Rotation paths and how fast each direction turns (degrees a step)
Each turn is a multiple of 5 degrees from 10 to 175, or 0.
Each row of a path follows its step; steps can be skipped.
Rotation 1:
step 1: [  2   9 -22  12  -7   1  -7 -10  19   5  -6  -2   1  38  -3 -31 -13 -34
   9   9   1  16  -1  13   4   9  10  24  -3 -23 -23 -15 -10  -5 -12  37
  18 -13  -1  -4 -33]
step 9: [  8  46   9   6 -15  19  10 -11  -9  12 -11  -9   9  -3  -2  13  25 -11
  30  -2 -24   5   4   5 -10  13  24  -9  -4   8 -15   2  -7  -9  -4 -40
 -25   5  -2 -34   8]
step 13: [ 44 -31 -26  -9 -21  16   0 -11 -16  -6   9 -24 -31  -1   4 -19   5 -20
   2  -1  15 -10   6  -2   5 -12  26   9  10   1 -24   9   7 -17  -1   1
 -29  -2   2  -7 -25]
step 19: [ -8  12  10  25  27   9   4 -11   5 -10  22  33 -18  28 -17  10  -9   5
  -7 -12 -13  37  -1  -9 -10 -15  -7 -14   3 -29 -12 -16 -16   0  -5  13
  21  -4 -28  13 -16]
step 20: [  7  16 -15  11   2 -18 -26   5 -43 -16 -17  19  25  11 -22   3 -10  13
  13 -18  11  18  21  14  15  17  -2 -14 -26 -25  -6 -18 -11 -12  -3   1
  -2  -2  -3 -22  11]
step 21: [-13  -1  13  20  -6  -2  -4  10  -9  16  12 -13  24   9 -24   1  -6 -13
  34   2 -12 -24  -5 -26 -26  10 -16  29  -1 -44 -10  -3  -4 -24 -11 -14
   0  11   6 -12  18]
step 22: [ 25  34  -3  -2  -4  11  22 -21   9  -4  -7   4  10   3 -23 -15   5 -18
  -6 -17  34 -32 -21   5  -6   6  25  21  16 -19  -5  19 -13   5   6 -16
   5  -7  -2 -30  11]
step 24: [ 22 -17  -3 -25  -9 -44 -34 -13 -20 -26   1  -6  -2  -6  19 -24 -16   0
 -31  -2  12   6 -19   2 -23  -8 -11   9  15  -2  17  -7   1  11   3  -2
  -5  22 -14 -11   5]
step 26: [  6  -7 -12  10  -2  28  10   5  -4  11 -17 -36  15   1  16 -20  20  -4
 -14 -16  -9  12 -20  23 -23 -13  31  17  -6  16 -13  10  37  -5   9   3
   6  16 -16  12 -24]
Speeds:
[ -6   5   4  -7  -4  -4   6  -7   2 -10  -7  -6   4  -2  -2   1  -2   3
   1   6   4  -2   5   5   5   3   1   9 -11  -2   2  -9  -1   6  11   8
   5  -4   5   0  -2] : 170
[  8   9  -5   0  -6   1  -1  11  -4  -4   2   5  -5 -11  -7  -9   1   4
  -2   2   1   0  14   3  -1   2   6  -3  -1   4   2   4  -7   2   6  -6
  -2   0   6  -1   4] : 160
[  3  -4  -5   7  -1  -4   8  -9  -7  10   6 -11   4   0  -4  -2   2   3
   3  -2  -9  -6   3   4   1   8   0  10   2   3  -1   7  -4  -2   3  -6
   0  -5   4   0  -8] : 85
[  4   2   1  -3  -2  -1  10  -8  -3  -2   5  11  -9  -5  -2   5  -4   6
  -1 -13   4  -6   0  -8  -6   0  -1  11  -2   6   0  -4   0  -1  -7   5
  -3  -4  -6   6   5] : 130
[  6   8   4  -3   6  -1  -5   1   5  -1   7   6  -7   0   7  -4  -4   3
   1   1 -12   7  -7   5  10   3   0   8   3  -3   3  -9   0   6  -3  -5
  -4  -7   1  -6  -7] : 80
[  4  -4  -7 -11   4  -2   8   1   5  -5  -5  -6   0  -1  -2 -11  -9   3
   0   2   7   3  -6  -4   3   6  -3   2   7   2  -6  -3   2  -2  -2  -8
  -1   9   5  11   0] : 35
[  2   5  -3  -3  -1  -2   0   0 -10   3  -1   4   0   3   3   1  14  -8
   7   2   8  13  -2  -1   1  -2   1   4   3   7  -3  -3  -5   1   1  -6
  12  -6  -4   9  -4] : 100
Rotation 2:
step 0: [ 27  -2   2 -14  -8   4  -9   7 -20  -5  -5  -6  -6 -15 -25 -12  15  -5
  21 -16  19   9  -6  24 -13  12   6   5  -8  42 -36  19  -4   2   7   3
 -29   0   3   6  20]
step 3: [ 24  -2 -11   8 -15 -13 -21  15 -17  12  -7  13 -43   0  11  12   5  -9
 -11 -15  16  30   0 -11   6   2  11 -15 -33   6 -13  13 -14  18  12 -21
 -12   7  -5  10  -1]
step 5: [ 25 -12  25 -10 -18  -4 -24 -19  -4   8  23 -14 -15 -20  -4 -30  17  -4
  -2 -11  11  11   9  22  18   0   6  -1   0  16 -13  -2   5  -9  -6  13
 -10 -37   2  20  18]
step 14: [-15 -18  -3  12 -13  -3 -18  -2  -1  19 -11  13 -11   3  20   2  -1  -6
 -15  -4  46  -4 -26  -5  23  14  10 -35 -21 -19 -13  -2   4  -6   7 -11
 -15  -4   5  22 -17]
step 18: [-14 -17  22  -7 -21  17   4   0  -4 -19   0   6   2   9   7 -21  21  17
   7  22  -6  -9 -13 -10  -1  15  -4  16 -18  13 -21 -11   5 -24  30   2
  15 -27   9   8  35]
step 19: [ -1  -1  -4  -4 -24  -7   8  25   1  22 -20   6 -44   2  10 -14   8   4
  -5   9  10  -4 -38  -1  -5  25  17  -1 -28  -2   9  10 -19  -9  19 -11
 -13  11  10  19  -6]
step 20: [-24  13  -7  21 -23   6   3  -8   2 -19 -12  11   5  17  12 -21 -18  13
  12  23  38   3  -3 -10  16   2  -9  -8 -21 -13   4 -10 -23  19  -4 -16
 -16   6 -27  11  16]
step 23: [-11  -4   0  27  10  24 -15   1  -5 -10 -15 -11   3   4   2 -33  14 -10
  23   1  30 -13 -28   1   0   1 -16  11   3  23 -26 -19  -7 -16   6  -4
  10 -10 -14  -1  33]
step 24: [ -7  -7  28  -2   0  15 -16  23 -14  -6   1  24 -26   7   2 -16  22 -14
 -21 -14  15   6 -32   3   3   7  13   7 -26 -14  -6  14   2  15  31 -12
  14  -7  15   8   7]
Speeds:
[  5  -2  -4  -2   4   4  -3   4   4  -2  -5  11  -3   2  -8  -2   2  -3
   2   7   0 -12  -3   7   5   1   5  -6   2   0  -2   6   3 -16  -6   5
   0  -6  -5   6   1] : 80
[  0  -8  -3   5  -3   5   6   2   8 -13   0  -1   0 -10   3 -12   3   7
   0  -6  -8  -4   3  -3   9  -8   7   0   4   4  -2  -5  -3   3  -1  -1
   4  -2   0  -4   6] : 135
[  4   8   1  -4   2  -3   2  -1   1   2  -9   4   0 -10   5  -3  -2   2
  -2   8   3  11   5   8   7  -6  -5   0   8  -7  -5  -1   0   1  -3   7
 -13  -4   2  -7   1] : 65
[ -9   2  -3   4   1  -1  11  -5   6   5  -4   4  -1  -4   4   8  -8  -6
 -11  -5   5  -4  -4   8  -1  -3  15   4   2   2   3   5   0   1   9   4
   2  -2   3   0   0] : 140
[ -2  -6  -2  -8   5  -7  -4   2  -9  -4 -10   6   1  -4  -1   4   3   7
   1   5 -11   1  -4   1  -4   4   3  -2   3   7  10   4  -6   5   7  -6
  -1  -8   2  -8  -2] : 120
